128 stands for zero in the data rows.
Here are some numbered points:
[136 112 142 158  85 151 159 142 154  96 163 123 113 118 112 152 120 100
 138  96 129 184  92  85 113 149 139 143 109] 0
[ 69  60 117 172  99 103 151  94 143  59 143  87 181 166 189 180  87 146
 113  89 128  85 123 166 139 100 192 186 147] 1
[156 151 150 100 141 144 129 159 120 153 127 167 121 106 137 100 101 133
  86  95 107 118 169 145  99 156  86 166  89] 2
[ 86 131 130 142 163  93  99 142  98 150 119 129 104 163 107 115 165  89
 114 184 155 122 155 161 155 126 103  96 116] 3
[ 86  91 162 120 109  80  97  74  82 163 167 160 125 186  87 115 172 126
 127 174 117 128 129 144 153 132 182 100 123] 4
[134 129 166 176 135  93 146  67  69 137 108 116 111 194  74 180 157 161
 129 185  76  95  99 124 190  81 143  89 147] 5
[183 143 161 137 129 134 137 138 165 164 125 153 116  87 154 101  65 111
 183  89 163 124  88  78  87 170 100 116 112] 6
[ 74  81  82 141 142  94 120 160 139  55 134 105 173  83 106 123 157  72
 126 106 110 189 149 179 204  82 162 173 191] 7
[148 121 130 154  77 160 172 164 178  90 169 118 116 100 119 149 109  81
 135  72 136 194  84  74 100 170 127 160 108] 8
[110 174 157 165 104  75 114 137  70 163 124 154  85 181 144 174 153 151
 115 171  96 142  95  84 135 115  92 119 114] 9
[118 163 173  97 121 162 153 153 121 172 120 163 106  94  95 126 116 140
 137  83 112 121 134  87 134 164  79 157 111] 10
[ 61 125 139 106 108  68 111 112  77 177 173 131  85 157  92 132 144 159
 183 159 171  85 158 183 104  87 179 125 121] 11
[126 137  87 119 156 152 116 160 153  62 118  84 188 101 131 130 120 118
 104 159 133 182 128 101 174  77 127 130 140] 12
[100 129 174 150 156 169 155 112 143  68  86 122 190  74 132 106 162  89
 139  80 106 189 110  74 204  82 109 125 178] 13
[155 130 125 144 147 150 134 136 170 160 127 134 102 109 169  86  66  92
 167 104 173  98 118 122  93 163 126  88 125] 14
[183 138  78 141 169 147 116 151 178 168 130 135 120 105 175  79  65 107
 169 106 158  93 110  87  87 143 135  95 143] 15
[179 169  69 141  90 177 124 116 156 120 117  87 160 109 171 149 105 168
  65  80  93 146 114 113  95 143 201 160  95] 16
[144 134  95  80 103 112 155 120  77 124 147 166  98 126  79  97 175 185
 104 115 184 137 175 166  87 156 166 125  77] 17
[130 163 165 139 121  96 135  87  79 164 129 116  84 192 109 157 172 135
 101 187  86 107  84  90 114 145 152 122 150] 18
[166 125 160 141 126 122 133 125 156 147 127 138 118 107 156 119  72 119
 178 100 157 115  90 100 107 147 121 123 117] 19
[148 129 161 107 122 139 139 134 173 177 116 155  97  95  93 115  91 101
 125 144 141  79 150 132  84 165 105 134 162] 20
[138 112 121 158  76 154 166 149 176  82 161 108 129 100 120 142 119  98
 131  74 144 178  96  98 114 153 130 166 117] 21
[ 78  90 117  76 169 129  98 181 139 146 152 157  85  96 136 132 179 185
 121  85 101 181 167 144 130 143  79 112 104] 22
[170 129  78  76 164 116  81 177 160 177 104 149  85 122 106 149 140  98
 126 155 128 115 154 183 108 161  79  90 134] 23
Which point above is nearest to each new point by angle? Its number follows each.
[130 147  73 124 173 160 103 160 152  55  99  79 194  78 132 114 114 102
  91 181 145 194 123  91 196  69 135 143 156] 12
[174 129 108 194 116 129 142  77  69  81  90  74 138 192 162 158 100 107
 139 155  66 181 114 100 183  56 170 125 182] 5
[115  78 137 144 116  80 120  85 126 101 127  95 136 169 160 165 102 142
 143 137 141  81 109 182 170  84 183 151 133] 1
[ 99 137 175 137 147 168 159 111 144  90  93 134 171  91 134 111 148 105
 138  94  98 170 102  73 187  96 116 125 160] 13
[ 82 107 126  96 154 116 102 171 124 149 147 155  84 117 137 142 174 178
 121 106  99 174 150 131 134 135  82 111 107] 22
[115  79 146 144 108  97 119  84 121  92 125  98 133 181 168 171  96 145
 142 141 131  96 105 161 165  85 184 155 125] 1
[161 134  86 124 191 112  72 168  95 124  95 122  90 131 162 154 153 159
 178 150 180 102  66  87  82 121 122 108 182] 15
[120 117 155 129 107 130 131 107 157 151 114 115 107  89 107 110  91 148
 142 176 158 111 158 153 105 150  92 125 158] 20
[ 74  90 121 141 173 151 111 142 126  55 108  66 190  91  88 114 157  76
 117 106 123 181 141 166 204  82 179 143 195] 7
[170 156 143  98 151 151 116 181 108 146 130 166 112  91 132 101 109 142
  73  85 101 128 175 140 104 156  83 186  77] 2
[179 125  69 176  94 156 116 129 143  68  99  79 164 131 175 110 114 163
  65 133 106 146 184 170 104 170 114 147  86] 16
